In the data rows, the value 128 means zero.
Here are some points:
[146 103  87 128  86 130 111  97 174 118 149  92 122 168 155  77 111 141
 169  96 113 165 131]
[124 123 116 122 111 114 124 131 146 101 142  99 113 122 144 133 113 138
 124 109 104 129 113]
[185 126 110 175  96 175  92 132 167 165  91 144 153 135 166  80 117 152
 201 114  81 130  90]
[128 125 129 164 126 134 124 143  68 147  84 149 139  70 109 122 121  97
 115 157 103  84 120]
[ 98  84 148 138 127 143 113 145 144 111 126 149 135 118 111 161 128 113
 125 138 116  87 123]
[148 138 117 110 122 128 112 132 167 134 138 125 123 125 128  91 132 162
 150  70  83 185 127]
[121 106 152 122 139 102 135 144 124 105 122 139 134 111 113 150 158 115
 127 127 144 109 129]
[ 77 127 175 100 156  81 147 141 112 123 136 163 135  98 113 177 167  91
  66 156 200 106 144]
[111 129 119 162 136 142 121 121 111 115 128 143 139 135 119 107 114 115
 132 130 128  97 122]
[152 105 131 155 137 140 126 139 140 128 110 133 170 136 170  97 114 129
 177 136 116  86 104]
[115 108 152 102 151 102 153 139 123 110 133 100 129 130 117 158 132 134
 106 117 175 131 133]
[159 120 113 119 103 140 117 115 172 140 149 123 112 168 150  90 141 155
 158  75 106 179 123]
[ 84 130 100 114 149 116 156 119 156  80 178  89 101 165 110 149 128 141
 117 107 168 166 183]
[125 136 149 128 118 105 143 120 128 115 158 133 105 148 147 116 129 120
 130 115 152 134 131]
[137 143 111 152  94 171 106 124 152 165  97 147 141 147 140  69 130 134
 179 103  97 154 111]
[ 94 129 147 121 147 122 148 119  87 125 107 125 123  88  84 189 125 134
  90 174 157  87 156]
[ 98 145 103  86 141  65 126 113 149  80 178 109  89 154 105 154 136 147
 107 101 147 190 158]
[ 93 116 143 108 151  81 121 141  88  93 152 122 110 107 115 203 124 119
  68 155 176  92 139]
[111 127 124  90 135  82 121 119  97 103 152 116 110 105 109 163 147 130
  88 123 145 125 136]
[102 140 131 104 156 105 142 129 116  97 179  99 101 155  88 174 130 138
  83 119 156 135 144]
[123 162 111  64 132 103 133 115 189  88 255  62  73 217 148 154 156 169
 113  47 174 246 166]
[ 99 110 164 101 135 136 127 120 132 124 155 122 112 146 104 161 132 133
 101 110 137 117 141]
[125 162 125 151 137 147 116 121  86 169  98 148 158  93 127 147 126 126
 113 198 140  84 117]
[ 74 119 153 122 161 123 136 145 108 124 109 147 139  67  86 176 127 111
  97 164 133  75 138]
[155 161  96 138 109 142  97 125 173 125 145 137 149 161 164  79 161 140
 191  86 104 181 118]
[124 123 129 155 105 135 123 111 133 142  94 154 142  98 134  98 115 126
 145 130  84 102 119]
[150 139 128 131 117 179 141 127 166 157 139 131 131 102 155  90 109 140
 143 119 101 186 111]
[133 151 125 136 108 141  95 125 149 157 113 138 123 145 124  82 152 142
 149  89 106 119 123]
[148 140 127 125 119 140 102 122 129 140 110 122 141 134 121 122 132 152
 138 104  97 122 106]
[126 153 157 136 165 107 153 135  73 149 111 132 124 117  84 157 136 114
 112 137 142 127 145]
[106 113 184 135 131 117 134 113 103 116 147 140 101 147 130 144 124 127
 142 136 133 120 126]
[ 88 121 116 130 132  98 163 122 130  86 198 122  86 164 123 139 142 118
 127 111 164 155 147]
[203 142 106 164 118 168  94 117 152 160 101 121 159 143 152  81 152 174
 185 110  87 145  88]
[ 76 110 165 138 134 130 137 131 105 124 119 160 142 114 118 165 120 107
  89 172 150  55 139]
[171 116  77 113  98 122 108 109 141 149 108  97 120 153 141  99 130 127
 145 129 128 142 124]
[102 140 128 109 123 139 124 122 168 133 162 104 103 180 128 130 138 141
 126  97 149 163 170]
[114 120 123 124 133 121 144 116 126 115 145 146 117 147 137 132 126 130
 115 129 139 123 108]
[146 150 137 161 136 150 117 113 103 137 103 132 123 124 118 114 105 152
 169 127 108 120 126]
[140 126 128 165 112 149 107 103 153 142 108 148 133 135 152  93 104 145
 193 137  97 138 121]
[142 121 108 157 108 149  96 127 124 138 100 149 139 114 127 102 121 106
 147 115  88 126  98]
[116  99 135 127 157  98 157 118 117  98 167 105 135 151 135 145 109 124
 129 137 186 129 132]
[107 128 124 131 102 139  85 112 183 117 134 121 131 168 148  93 147 158
 147  74  89 154 130]
[139 131  93 106 102 124 134 108 171 116 183  90 102 170 159  77 119 159
 141  75  98 208 125]
[ 77 113 164 116 152 123 149 146 135 110 142 136 136 124 108 163 140  97
  81 132 176 122 167]
[119 126 143  95 133 102 145 126 137 117 176 128 105 154 136 150 130 111
  99 133 177 169 143]
[151 110 108 146 137  92 138 131 128 102 124 110 112 114 111 140 147 136
 139 115 120 158 145]
Here are 10 more points, each followed by its number:
[132 131 104 129 126  94 110 113 142 122 131 109 136 150 152 112 125 136
 149 102 127 127 131] 0
[135 129 122 172 118 155 127 143 109 138  99 154 131 125 151  82 104 122
 161 141 113 107 107] 1
[ 28  70 163 113 156  55 149 177  46 100 111 158 115  45  61 206  87  51
  19 193 160  18 154] 2
[174 152 120 146 105 176  80 124 132 163 111 134 163 149 153  81 143 159
 181 104  77 139  83] 3
[117 115 121 105 135 101 135 146 147 101 163 111  96 135 140 147 123 125
 101 126 137 162 131] 4
[161 140 105 117 120 155 140 113 169 133 143 111 129 140 143  69 131 158
 167  63  88 195 124] 5
[116 118 114 153 115 139 123 139 122 125  86 143 161  98 116 143 100 100
 138 156 120  83 120] 6
[122 110 165 163 127 135 108 153  77 132  80 182 143  98 121 144 137  93
 102 152 134  32  98] 7
[136 146 128 122 122 136 129 124 156 144 139 132 112 138 123 110 174 140
 133  93 124 172 133] 8
[123 154 129  79 120 107 148 123 157 120 177  90 101 158 155 150 147 134
  91 127 169 183 152] 9
Which of these numbered points is nearest to each point below, ignoring the 2 directions in which the first points spread most? Its number follows each.
[197 131  97 159 123 130 118 134 151 155  73 123 185 130 145  91 147 127
 189 119 110 107 105] > 0
[ 89 122 141 117 142 124 135 140 112  99 163 128 121 143 139 126 144 109
  96 105 138 104 129] > 7
[130 122 125 100 159 116 151 124 134  83 189  99 120 191 127 158 159 151
 113 109 170 166 147] > 3
[ 92 157 162 103 149 106 156 117  85 134 138 130 111 119 117 171 150 110
  64 187 189 101 149] > 9
[159 138 110 124 119 145 147 126 141 129 153 101 121 114 134 114 144 152
 165 108 106 191 132] > 5
[131 120 142 148 147 154 146 133 125 140 133 126 122 108 118 130 114 132
 138 105 130 135 116] > 5
[106 134 128 134 129 117 145 128 118  96 182 131 102 160 148 100 112 119
 133 118 135 144 146] > 1
[125 116 109 125 137 139 133 141 116 107 119 135 151 139  87 154 114 123
 102 144 140 116 143] > 6
[170 117 129 160 129 159 125 157  93 158  60 125 182  82 125  97 104 129
 166 134  80  73  94] > 5
[ 90 127 173 122 157 115 127 133 101  96 144 128 127 138 103 189 152 116
 101 138 175 108 128] > 3
[123 128 152 125 130 146 133 118 138 114 141 129 135 156 124 161 144 133
 124 121 151 133 123] > 3
[116 125 139 156 135 136 110 137  76 151  55 140 169  84 135 103  89 112
 125 161  92  58 103] > 0
[ 77 130 171  92 167  87 177 119  84  84 184 107  83 145 102 204 110 126
  71 165 204 115 164] > 1
[114 153 129  96 142  95 118 114 135 120 154 119 125 160 118 177 154 133
  96 123 163 131 137] > 3
[198 114 100 187 101 175  97 128 113 189  35 144 181  95 172  52 105 120
 198 149  71  75  86] > 0
[165 126 119 146 116 154 113 134 156 145 116 142 130 136 148  76 159 123
 165  82 102 180 119] > 8
[183 141  64  75  77 149 124  78 184 126 185  56  92 214 163  92 151 174
 147  80 136 233 140] > 9
[146 142 129  98 111 142 125  91 135 143 154 107  92 157 155 134 139 144
 117 124 114 182 137] > 9
[130 152 124 107 134 123 153  94 126 134 146 119 124 123 132 152 148 145
 109 147 158 154 155] > 9
[159 132 137 137 126 146 125 130 109 122 104 132 149 108 144 124 159 139
 139 133 114 116 104] > 3
[126 132 133 109 118  94 134 131 126 124 154 101 128 133 160 113 116 127
 111 118 135 113 128] > 0
[ 99 144 111  92 125 121 116 133 158 121 183 138  91 119 156 151 122 146
  86 110 131 172 127] > 4
[102 132 119 104 129 106 137 108 156 102 175 121 103 178 116 138 159 132
 115 101 149 174 162] > 8
[157 152  98 103 128 145 147 120 173 119 187  85 111 184 134 101 141 159
 142  73 138 225 151] > 5
[137 132  96 115 116 122 108 107 181 123 147 103 134 175 134  98 134 148
 162  81 131 152 127] > 0
[197 114 105 177 102 168  76 145 147 174  63 152 173  81 159  51 115 132
 211 129  70 115  72] > 4
[155 153 133 105 106 132 113 134 136 164 142 119 110  98 152 124 143 135
 108 134  95 157 124] > 9
[124 120 128 120 125 108 117 140 141 131 124 143 118 108 137 109 136 122
 135 122 117 149 126] > 4
[ 81 126 136 137 159  76 126 137  81 107 120 138 149  91  97 163  96 107
 103 169 169  85 144] > 0
[145 123 121 148 106 152 110 125 163 154 113 128 129 120 148  74 117 130
 155 115  75 146 112] > 4
[174 153 106 119 102 147  92 122 122 166 104  93 122 105 157  92 119 150
 126 129  84 137 111] > 9
[141 143 126 158 123 143 100 148 154 126 129 162 162 138 158 101 142 118
 161 116 114 118 102] > 7
[134 141 125 100 131 118 142 128 148 121 168  86  94 151 133 104 119 142
 144  92 130 182 146] > 5
[ 96 150 144 101 153  98 145 126 126 131 179  90  98 158 129 125  99 133
 118 123 184 152 145] > 1
[135 148 128 120 141 143 164 110 146 128 167 105 139 136 153 107 154 133
 137 119 120 172 129] > 5
Now 10 new points, numbered from 0 again:
[137 134 133 121 126 162 155 133 155 155 158 115 124 124 159 105 135 134
 131 128 116 172 118] 0
[194 118 141 170 110 176  88 140 116 209  27 164 174  65 154  81 133 139
 168 150  59  84  69] 1
[100 138 116 115 125 111 105 122 126 114 126 140 142 138 104 143 146 127
 122 131 132 124 149] 2
[152 154 116 158 111 174 100 113 150 154 122 155 108 165 156  75 119 139
 171 115  84 186  95] 3
[109 135 142 106 121 119 162 118 104 105 145 125 113 121 136 143 111 118
 105 155 143 122 142] 4
[142 146 114 120 127 119 140 111 142 138 147 114 133 125 154  98 146 137
 148 104 122 162 121] 5
[136 119 100 130 108 134 126 123 151 148 106 141 133 131 131 122 114 100
 126 149 117 131 131] 6
[170 156 106 115 123 123 122 142 156 133 149 111 120 165 127 111 151 165
 144  88 126 213 135] 7
[131 130 150 143 119 164  82 145 100 198  44 169 155  38 138 123 124 114
 112 180  63  57  74] 8
[101 123 146 126 138 125 122 151 130 123 142 129 121 137 145 101 138 115
 124 115 124 104 127] 9
The same question for these:
[105 131 169 137 138 139 153 145 111 147 112 154 120  76 130 154 120 106
  98 167 117 124 119] > 0
[151 148  80 101  86 157  95 109 210 148 189 108  97 162 176  76 142 164
 154  86  87 217 121] > 8
[176 115 111 116 119 124 128 138 168 146 155 101 107 160 150  95 133 148
 163  62 119 212 127] > 1
[144 155 132 115 123 156 138 116 146 135 166 116 102 159 168 100 143 149
 125  96 120 190 125] > 0
[200 158  88 161 111 186 118 116 175 168  93 135 143 130 126  60 152 166
 193 101  41 203 101] > 7
[ 94 136 145 116 140 112 171 128  80 110 151 125 102 118 123 154 113 112
  70 159 147 110 146] > 4
[153 110  95 102 106  99 121 109 141 137 120 106 112 153 130 117 134 122
 118 131 135 147 135] > 6
[125 144 139 141 137 131 132 129 131 139 102 139 173  84 146 114 128 127
 144 136 102 100 115] > 5
[ 98 162 136 119 142 107 134 102 102 114 153 132  90 160 115 152 135 138
 123 138 163 141 148] > 3
[145 147 132 105 115 140 105 138 135 162 124 133 104 101 160  90 123 139
 132 120 102 159 112] > 8
[204 164  89 114  77 158  82 109 182 174 139 105 114 137 176  52 148 174
 172  81  45 226  99] > 8
[170 111 131 134 105 155 101 139 154 144 104 120 130 146 131  80 134 145
 155  95  82 142 111] > 1
[112 115 164 141 147 135 144 140 102 158  86 134 154  90 106 175 124 125
 110 173 127  73 117] > 1
[136 118 131 141 115 143  89 111 142 135 102 159 137 127 128 117 149 146
 144 128  94 111 124] > 2
[141 127 111 126 117 135 120 152 145 110 146 142 102 136 107 123 145 132
 116 111 121 190 127] > 7
[133 130 127  78 129 132 131 114 152 120 173  83  89 158 148 134 128 156
 125  83 129 170 140] > 1
[164 138 115 137 124 143 111 140 148 133 133 107 135 131 122 102 137 149
 165  84 109 163 118] > 7
[108 135 136 124 161 111 155 126 152  90 166 119 135 142 138 129 145 134
 144 109 155 159 139] > 5
[112 136 129 140 121 123 122 122 114 132 120 129 148 120 141 124 101 117
 134 163 137 105 123] > 4
[100 127 139 105 150 122 164 130 148  81 207 118  74 162 106 177 161 158
  86  96 139 197 153] > 3
[ 58 123 170 101 166  62 161 131  88  79 180 130  88 147  96 220 124  94
  34 167 241 107 172] > 3
[136 127 143 134 132 119 141 121  91 113 125 124 123 105 157 126 114 122
 133 153 124  91 114] > 4
[100  97 179 147 136 150 125 153  43 163  56 172 148  41 107 181 110  82
  65 202 117   7 105] > 8
[126 141 122  98 110 116 120 100 147 118 149 118 131 165 126 116 145 140
 123 105 147 134 143] > 2
[111 132 147 116 162 100 146 139 114  92 165 101 139 120 130 166 134 132
 108 157 182 109 119] > 5
[ 83 151 124 118 140 124 128 116  86 115 127 144 107 105  92 159  99 123
  92 156 124 132 154] > 3
[139 116  85 117  97 140 128 110 171 123 142 112 123 126 142 113 113 115
 134 149 113 169 135] > 6
[121 137 117 118 119 142 123 110 157 109 143 125 100 155 108 148 141 155
 108 112 124 157 151] > 2
[132 136 125 124 153 105 131 124 119 100 141 120 141 116 136 154 120 131
 129 140 151 128 107] > 5
[ 81 118 138 122 124 108 115 139 104 143 114 154 105 128  92 179  93  83
  82 184 175  73 131] > 6
[ 86 134 142 112 150 109 143 149 128 119 153 128 115 151 116 149 126 108
  89  97 159 125 143] > 9
[148 146  80  94 115  94 138 115 179  99 156  97 113 153 119 128 133 130
 128 122 155 203 169] > 6
[ 82 114 128 100 150  69 168 120  83 102 129 137  90 108  93 177 140  92
  55 172 188 123 183] > 6
[117 119 134 131 128 133 112 139 137 144 116 137 127 123 138 120 122 126
 134 130 123 102 113] > 9
[100 109 111 110 141  89 124 142 125  94 147 109 126 129  91 161 127 118
 101 107 149  89 147] > 2
